(in the rows, 128 means zero)
A single turn carries every row of the set below to another of its rows. Some are shown first; where does it send the rows asked next?
k71: [115  98 142 123 124 114 141 135 138 152 154 108 109 143 117 127 124 119
 164 168 147 115 127 115 119 121 106 109 146 118  91 129 111 129 103 135
 151 164 117 125 146 146 129 135]
k26: [119 118 149 125 127 125 142 113 120 167 172  86 110 123 101 113 105 154
 157 136 127 139 106 123 115 141 128 123 144 136 121 158 122 148 133 132
 108 132 132 138 139 108 120  98]
k853: [134 112 121 127 141 138 119 117 140 155 174 116  99 111 132 104 122 129
 149 125 100 156 129 122 126 109 114 122 139 137 120 171 103 112  95 128
 140 123 111 117 150 149 116 128]
k650: [134 113 128 142 155 141 122 122 149 145 154 115 106  97 137  99 116 127
 158 120 106 142 124 134 127 105 106 126 143 139 121 165 105 109  99 143
 136 125 104 117 136 128 125 132]
k343: [116 109 140 110 125 117 154 135 142 149 159 107 114 131 111 118 125 129
 164 160 139 119 124 121 120 117 101  93 139 127 104 129 122 134 105 134
 150 159 126 118 140 154 117 123]
k237: [138 110 117 138 152 136 118 117 144 143 168 114 101  98 122 105 116 134
 149 108 101 152 131 133 124 103 108 136 146 139 114 166 113 105  98 138
 134 122 109 120 141 141 124 136]
k812: [129 100 126 134 146 129 111 110 151 145 167 118 104 111 125 116 126 127
 147 113 101 156 135 137 137 105 106 133 132 142 106 170 108 106 101 136
 141 124 102 124 147 138 113 129]
k268: [141 101 144 133 125  83 123 135 139 139 170 128  93 133 128 141  96 106
 159 114 122 106 136 122 153 136 124 151 156 134 128 133 116 123 108 151
 106 156 137 162 148 132 118 130]
k167: [137 115 161 141 129 115 118 105 162 122 155 134 107 118  92 122  95 140
 169 100 128 102 134 114 134 146 114 137 139 157 117 154  97 123 104 154
 131 126 116 163 157 151 122 132]
k474: [136 104 145 134 132  82 124 141 145 138 171 118  98 132 117 142  88 108
 166 118 132 112 132 120 156 122 119 154 163 145 123 140 131 115 110 144
 109 146 141 160 150 118 115 121]
k177: [124 102 146 126 126 128 139 110 112 153 178  86 116 112 110 137 111 155
 158 120 129 132 108 122 118 145 123 112 132 128 106 171 123 144 137 138
 104 141 128 147 145 108 118 110]
k393: [137 108 118 135 151 136 117 120 141 153 171 110 104 103 130 108 122 129
 135 118 103 152 132 136 135 111 111 130 132 131 109 165 102 109  98 132
 128 124 108 130 144 149 120 138]
k363: [106 130 138 145 132  84 102 142 128 122 160 116  85 125 105 129 120 143
 166 125 113 110 124 109 112 128 129 147 143 159 114 147 118 130 107 157
  98 144 108 148 149 127 123 157]
k380: [119  96 141 133 124  74 135 140 145 132 168 128 100 127 118 150  90  98
 167 120 126 118 144 126 155 128 119 141 156 139 123 136 124 129 113 141
 113 150 138 153 148 135 118 129]
k462: [133 108 165 149 125 112 118 119 158 129 157 132 119 122 100 121  97 143
 173 107 132  99 133 114 134 152 112 137 154 154 119 146 107 128 113 162
 131 136 109 168 156 159 118 136]
k686: [124 101 135 130 132 119 147 130 144 144 154  99 108 137 102 127 113 118
 167 161 149 102 128 118 119 118 115 107 140 119 103 117 108 136 107 134
 147 167 122 118 141 143 126 128]
k580: [130 111 142 127 119 127 142 115 116 160 167  84 111 108 101 129 103 152
 163 122 120 139 115 126 116 144 130 112 147 126 108 155 131 144 135 144
  99 145 131 147 138 112 126 100]
k129: [130 113 140 125 125 115 135 139 148 149 152 113 112 131 104 121 113 125
 174 160 150 118 133 118 116 113 107  99 145 115  99 120 113 133  97 136
 149 160 122 117 143 151 125 133]
k861: [140 114 116 124 157 128 120 118 135 144 166 118  96 114 135 101 119 120
 158 120 100 163 122 127 127 112 118 125 128 138 112 157 110 107 101 141
 138 130 117 117 141 145 117 135]
k373: [129  99 133 128 127  79 127 136 154 135 159 116 101 140 110 140  87 108
 166 128 128 112 137 114 157 115 120 155 161 141 113 139 123 119 111 146
 109 152 141 155 142 137 121 119]
k128: [127 108 135 116 130 134 123 110 114 163 173  89 110 110 103 133  97 155
 165 119 122 137 110 127 116 139 137 122 134 132 102 161 122 145 138 136
 100 143 127 151 136 114 117 107]
k590: [135  95 136 138 120  78 123 134 150 130 159 122 103 133 112 144  95 106
 164 122 136 111 138 118 151 134 119 158 155 146 121 131 125 128 101 139
 107 154 123 163 150 133 124 128]
k562: [123 120 120 128 153 131 130 118 141 142 174 128 111 103 120  98 106 137
 138 123 101 157 125 135 133 114 112 138 136 137 114 165 107 111 104 143
 138 125 106 117 140 143 110 129]
k570: [121 106 142 124 125 133 143 109 128 160 179  81  98 110 117 127 106 155
 150 125 119 145 115 129 118 144 125 108 146 124 110 164 122 152 128 142
 112 146 133 137 130 111 108 108]
k784: [104 111 142 142 127  96 106 140 132 126 163 109  74 125 118 136 118 153
 168 129 112 110 119 122 114 129 129 144 146 160 127 149 122 143 116 149
  96 149 111 158 154 127 136 153]
k356: [125 114 175 149 125 116 118 119 153 132 158 136 112 119 108 129  95 138
 160  99 134 103 131 118 131 134 120 137 144 159 122 161 114 131 105 145
 137 121 111 165 153 163 122 141]
k48: [133 110 133 127 130 134 137 102 118 158 178  84 108 123 113 125  98 144
 163 114 129 143 114 127 115 145 135 112 148 132 111 161 131 147 135 142
 123 137 132 139 131 114 107 101]
k876: [127 111 142 129 121 130 140 103 114 159 170  86 114 114 105 140 115 155
 149 128 118 134 119 137 114 146 124 114 146 127 105 158 126 150 130 134
 112 141 136 145 135 111 118 102]
k646: [135 115 166 147 123  98 114 113 150 136 161 134 112 129 102 131 102 144
 161  98 129  97 140 125 130 147 117 140 148 160 118 144 112 133 116 157
 137 133 116 162 139 159 111 146]
k262: [133 112 164 144 128 103 105 110 153 119 155 134 119 118 104 134  92 141
 160 100 128 107 138 113 135 142 115 149 141 158 115 145 113 130 101 146
 123 134 108 165 149 153 122 144]
k661: [120 105 140 117 119 120 137 138 149 157 164 113 118 134 107 131 128 130
 165 155 145 116 126 118 118 116 103  97 141 122 104 122 111 127  98 125
 145 164 116 116 140 148 130 130]
k231: [115 106 140 116 124 128 136 136 151 142 167 111 109 139 107 108 112 125
 168 168 149 127 127 124 128 124 103 104 151 123 113 121 105 133  95 141
 138 163 120 111 145 141 121 128]
k948: [119 116 140 143 136  88 108 131 131 124 162 117  87 126 105 140 111 148
 157 124 126 103 123 108 117 133 131 149 144 167 119 144 128 134 115 141
  94 151 108 164 149 123 139 151]
k920: [117 121 141 133 129  89 101 143 127 127 170 113  87 134 111 133 127 144
 163 112 120  93 124 115 116 124 129 145 145 165 129 148 121 129 110 149
  95 149 110 150 146 136 130 148]
k327: [141 100 125 134 141 140 120 118 145 140 159 124 107 110 117 110 123 124
 153 116  99 153 128 135 129 112 113 140 132 149 108 161 109  98  92 137
 138 127 109 116 135 147 120 137]
k771: [120 108 141 118 126 126 143 134 148 141 157 100 113 140 115 117 122 132
 175 148 144 117 113 113 112 121 113  99 139 124 107 123 117 135 103 148
 149 169 116 110 135 152 124 121]
k718: [113 118 129 139 119  95 111 139 128 121 163 112  81 128 103 127 108 154
 165 130 118 103 116 108 110 134 133 143 143 159 111 150 123 129 113 150
  94 142 112 155 140 117 126 161]
k932: [120 125 138 123 126 115 137 141 139 157 154 103 120 126 111 129 104 123
 183 158 154 118 130 121 122 114 109 101 150 126 103 134 108 135 101 143
 153 160 116 110 141 143 128 120]
k145: [124 115 134 135 120 131 138 110 110 165 164  92 116 103 112 124 104 146
 172 131 121 148 111 131 123 140 119 111 147 139 111 160 130 143 139 156
 101 143 133 139 134 110 120 111]

k71 turns into k812
k590 turns into k262
k268 turns into k646
Now find these:
k932 turns into k650
k48 turns into k771
k784 turns into k380
k876 turns into k661
k343 turns into k853
k167 turns into k718
k562 turns into k26
k129 turns into k237
k327 turns into k128
k474 turns into k462

